In the data rows, 128 means zero.
Here are some numbered points:
[119 133 150 129 125 161 140 116 107 102  98 125 153 150 133 106 123 103
  78 143 110 132 131 142 147 129 120 144 152 135 133 119] 0
[115 130 108 162 102 133  89 163 171 123 107 160 138 119 185 117 197 131
 144 137 155 103  90 123 131 126 136  99 104 134  93 150] 1
[ 97 145 102 145  61 166  95 164 147 101  80 136 123  91 177 140 137  77
 122  93 125  98  92 160 187 138 115 164 116 149  44 115] 2
[ 87 132  88 119 144 147 113  96 186 150 118 193 182 148 135 160 129  77
  86 100 109 127 159 111 112 116 111 132 140 114 173 177] 3
[124 132 148 104 118 145 141 107 129 128  93 118 171 171 117 122 127 128
  77 161 102 127 150 142 131 142 134 128 124 138 134 109] 4
[116 149 158 181  86 108 132 148 145  94 130 101 140 122 144  97 105  95
  92 128 148 161 126  79 153  91 150 130 132 163 142 155] 5
[118 106 167 114 149 143 141 163 124 105 170  98 133 118 126 132 142 114
 129 179 138 100 143 146  93 123  84 143 133 130 103 102] 6
[113 118 138 137 166 114 158  58  86  99 164 111 109 135  88  94 124 151
  96 141 142 148 136 142 142  60 113  86 209 133 127 125] 7
[168 105  86 113 100 148  95 113 190 167 196  88 105 161 130 171 145 178
  89 163 122 111 111  91 103 127 179  64  60 174 138 143] 8
[137 136  95 126 144 138 132 111 159 148 143 150 142  95 121 159  90 127
 117 120  64 150 173  74 114  96  98 148 178  60 124 122] 9
[180 122 113 124  95 122  65 216 124 144 159 103  48 104 178 133 141 169
 124 159 148  92 108  85 111 168 147 156 114 113 117 140] 10
[126  73  65 142 152 158 111  85 177 142 184 181 138 149 136 130 134 111
 106  99 132 109 136 162 108  79 104  73 129 143 164 162] 11
[149 121 145 118 126 143 114 106 109 159 161  91  89 143 109 171 145 198
 145 144 125 111 114 108 114 158 150  89  82 147 152 103] 12
[ 97 129 173 140 136 145 148 183 118  98 156 112 132  93 156 117 155 104
 152 130 164 126  84 160 108 123 108 132  96 171  78  91] 13
[111 123 157 152 140 161 142 204 165  97 148 155 183  94 203 102 182 100
 175 151 148 104  92 157  87 139 104 134  81 125  72  98] 14
[170 137  92 120  88 125  72 222 138 141 145 125  62 122 161 132 143 167
 131 166 128  92 118  80 124 166 153 153  98 125 112 156] 15
[181 153  99 126 114  36 149 118 112 189 116 141  99 113  75 137  72 180
 172  58 117 192 146 122 108 128 194 106  93 112 187 110] 16
[180 132 101 131 102 110  60 228 136 148 160 119  59 105 184 130 157 156
 150 136 168  86  81  92 107 170 148 159  74 129 113 159] 17
[127  99  88 145 128 178 160 114 187 113 181 134 175 129 142 146 141  98
 130  98 140  92 116 149 116 134 110 130  47 164  94 107] 18
[110 118 128 131 137 103 108 151 126  95 110 129 145 170 108  89 176 119
 114 206 109 121 124 174 116  82 156  97 174 103 115 170] 19
[141 113 149 118 165  70 132 114 119 159 125 162 141 115 171 107 126 103
 159  92 133 131 103 139  74 145 125 124 135  86 160 146] 20
[143 199 122 107 123  87 120 157 108 194  82 156 113 100 172 137 119 149
 116  78  82 180  54  80 114 154 183 133 116  93 123 102] 21
[179 128 176 106 131  44 139 139  86 169 127 104  65  97 111  91  83 149
 183  82 162 183  99 132 123 121 161 128 124 179 146 138] 22
[132 171 125 141 104  70 177  95 135 128  74 154 146 133  69  98 104 138
 139  83 108 206 135 127 153  89 172 110 138 134 146 113] 23
[147 129 114  90 139 143 119  86 145 147 150 126 124 135  87 186  79 159
  79 148  87 170 193  91 119  97 117 121 201 104 146 114] 24
[ 95 134 165 123 114 164 118 175  87  81 121  99 108 144 141  88 186 126
  97 191 160  63 104 156 145 153 116 146 122 147  83 128] 25
[140 122  76 130 146 125 121  47 125 133 107 143 136 196  88 149 123 180
 116 156  92 100 179  94 134 154 155 102 145  71 223 159] 26
[112 108 156 165 151 153 140 191 182  91 143 152 191 118 206 100 185  93
 197 143 157 101  91 142  74 136 122 125  62 125  95 112] 27
[ 75 146 159 139 180 173 153  94 128  90 121 126 182 126 146 104 126 115
 106 162 113 146 166  91 145  94  96 152 200  99  94 109] 28
[137 133 113 106 138 152 128  81 151 138 140 124 136 140  99 177  69 152
  72 142  86 180 186  85 129  92 122 118 190 106 151 104] 29
[ 67 148 124 158 160 114 139  87 119 108 135 121 126 151 119 129 148 129
 168 122 120 117 107  94 136 109 141  97 138 125 168 150] 30
[201 136 101 123 107  29 137 130 137 193 106 161  99 117  91 115  78 165
 195  34 120 178 121 118 112 130 194 100  74 122 181 137] 31
[ 97 137  99 153  66 166  86 164 144 101  69 146 129 113 197 130 131  75
 104 106 112  96  91 150 195 146 122 164 119 117  68 133] 32
[194 145 104 125 119  36 158 121 124 189 119 153  93 117  67 129  73 191
 175  58 108 205 136 104 108 117 199  96  97 107 192 117] 33
Which five points above are nearest to each new point? Their numbers follow each, nearest first.
[115 142 161 155  50 118 146 117 125 111  60 105 138  86 129 143 131  91
 123  83 159 136 101 167 175 140  98 137 113 182  99  96] ~ 2 0 32 13 5
[ 74 146 108 149 179 126 128  78 114 116 155 126 124 144  98 142 136 143
 159 126 111 113 128  89 131 101 126  96 146 108 162 164] ~ 30 7 26 9 3
[123 115 151  74 200 126 155 146  56 150 195 129 103 113  83 146 126 144
 156 161 111 136 146 165  76 126  96 136 179  70 129 105] ~ 6 7 20 24 9
[133 155 147 109 123 115 118 161  70 125 112  74  92 146  75 117 139 147
 134 157 131  90 136 141 160 163 115 181 125 141 106 145] ~ 25 6 0 4 12
[112 130 154 122 106 149 126 192  77  96 126  97  89 128 135  94 185 147
 110 186 164  69 101 165 147 168 122 141 108 162  84 117] ~ 25 13 6 0 1
[126 109 146 108 176 147 168 126  79 113 181 132 121  95  81 112 136 134
 149 127 164 115 143 160 113 122  77 140 125 137 104 102] ~ 6 13 7 0 4
[ 64 158 133 162 182 111 135  87  93 110 138 115 124 152 109 122 132 130
 163 134 111 140 119  82 143 104 144 115 164  96 173 162] ~ 30 7 28 0 26
[102 148 153 123  94 151 107 186  88  95 121  90  93 139 126 100 178 139
 109 212 141  76 123 134 153 159 130 154 126 146  80 133] ~ 25 6 0 15 13
[145 117 119 141 148 147 137 139 101 127 185  85 104 100  91 138 126 161
 139 120 132 116 140 168 111 124 143 151  91 104  65 101] ~ 6 12 13 18 0
[ 79 122  77 115 129 152 105  96 204 161 128 201 183 158 125 165 127  77
  72 108  96 120 173 116 114 110 105 124 139 116 175 182] ~ 3 11 9 4 29
[116 123  73 130 126 112 132  85 138 145 133 176 123 130  73 130 132 119
 100  91 144 119 174 126 143 113 117 141 135 110 149 173] ~ 3 11 30 9 0
[105 126 133 157 126 140  97 165 182 126 100 153 167 138 150 130 157 104
 180 119 144  91 141 126 109 158 148 154  47 134 143 174] ~ 1 27 18 14 3
[123 149 167 164  94 109 133 134 140 106 134  89 137 140 156 101 114 119
  81 152 140 172 121  66 140 112 164 129 132 152 144 141] ~ 5 0 4 30 23
[128 149 152 176  81 100 131 139 156  91 121  95 149 134 153 100 103 102
  98 135 146 167 125  87 146 101 164 126 119 168 144 150] ~ 5 0 4 30 23
[ 68 127 131 131 160 142 140 105 159 136  88 222 187 139  98  99 140  55
 200  71 146 133 158 178 151 113  93 149 122 159 150 194] ~ 3 30 20 11 0
[141  99 149 132  99 129 115 148 163 117 158 119 109 113 240 134 200 181
 120 164 176 126  32 100  82 128 151   0 109 165 123  72] ~ 1 8 12 13 27
[181 125 165 112 132  49 146 148  73 160 131 119  80  85 108 101  79 130
 176  71 163 187  96 151 125 123 145 139 125 160 142 126] ~ 22 16 31 20 33
[133 117 162 173 137 115 151  77 141 149 159  53 162  90 141 158 107 109
 132  78 165 102 131  90  91 158 107 154  67 149 144 131] ~ 18 12 20 6 5
[108 137 153 133 121 140 108 183  70  87 110 101  81 140 136  89 190 145
 113 182 164  66 119 139 152 168 115 155 118 145 101 135] ~ 25 6 13 0 15
[148 109 129 116 160  78 149 105 126 159 139 152 153 116 156 124 116 114
 144 102 119 124 114 137  73 146 121 119 132  76 168 127] ~ 20 30 9 4 3
[132  96 153 103 208 155 162 110  72 109 184 141 113 102  85 113 135 151
 144 139 157 116 156 150  99 123  66 130 141 129 122  97] ~ 6 7 13 0 28
[120 100 111  89 123 106  91 151  92 135 109 118  94 153 113 110 137 101
 123 162 130  90 133 184 154 145 137 150 163 110 121 196] ~ 19 0 25 4 6
[135  87 149 124 133 117 124 121 146 145 141 135 142 147 128 135 138 101
 178 119 154 122 121 170 108 140 127 112 100 161 170 154] ~ 20 30 6 11 18
[160 135 190 121 118  45 142 169 102 157 107 129  88  84 130  86  95  99
 203  68 170 203  77 143 130 112 150 136 136 181 131 139] ~ 22 20 31 23 16
[189 138 166 106 117  49 145 169  80 151 121 110  75  98 114  93  88 132
 168  99 148 190  85 131 125 122 156 131 136 164 139 122] ~ 22 16 31 33 20
[ 83 151 106 111 125  86 121 116  89 140 103 140 109 145  54 112 153 110
 168 124 132 103 137 136 174 138 143 134 128 126 142 218] ~ 30 19 0 4 23
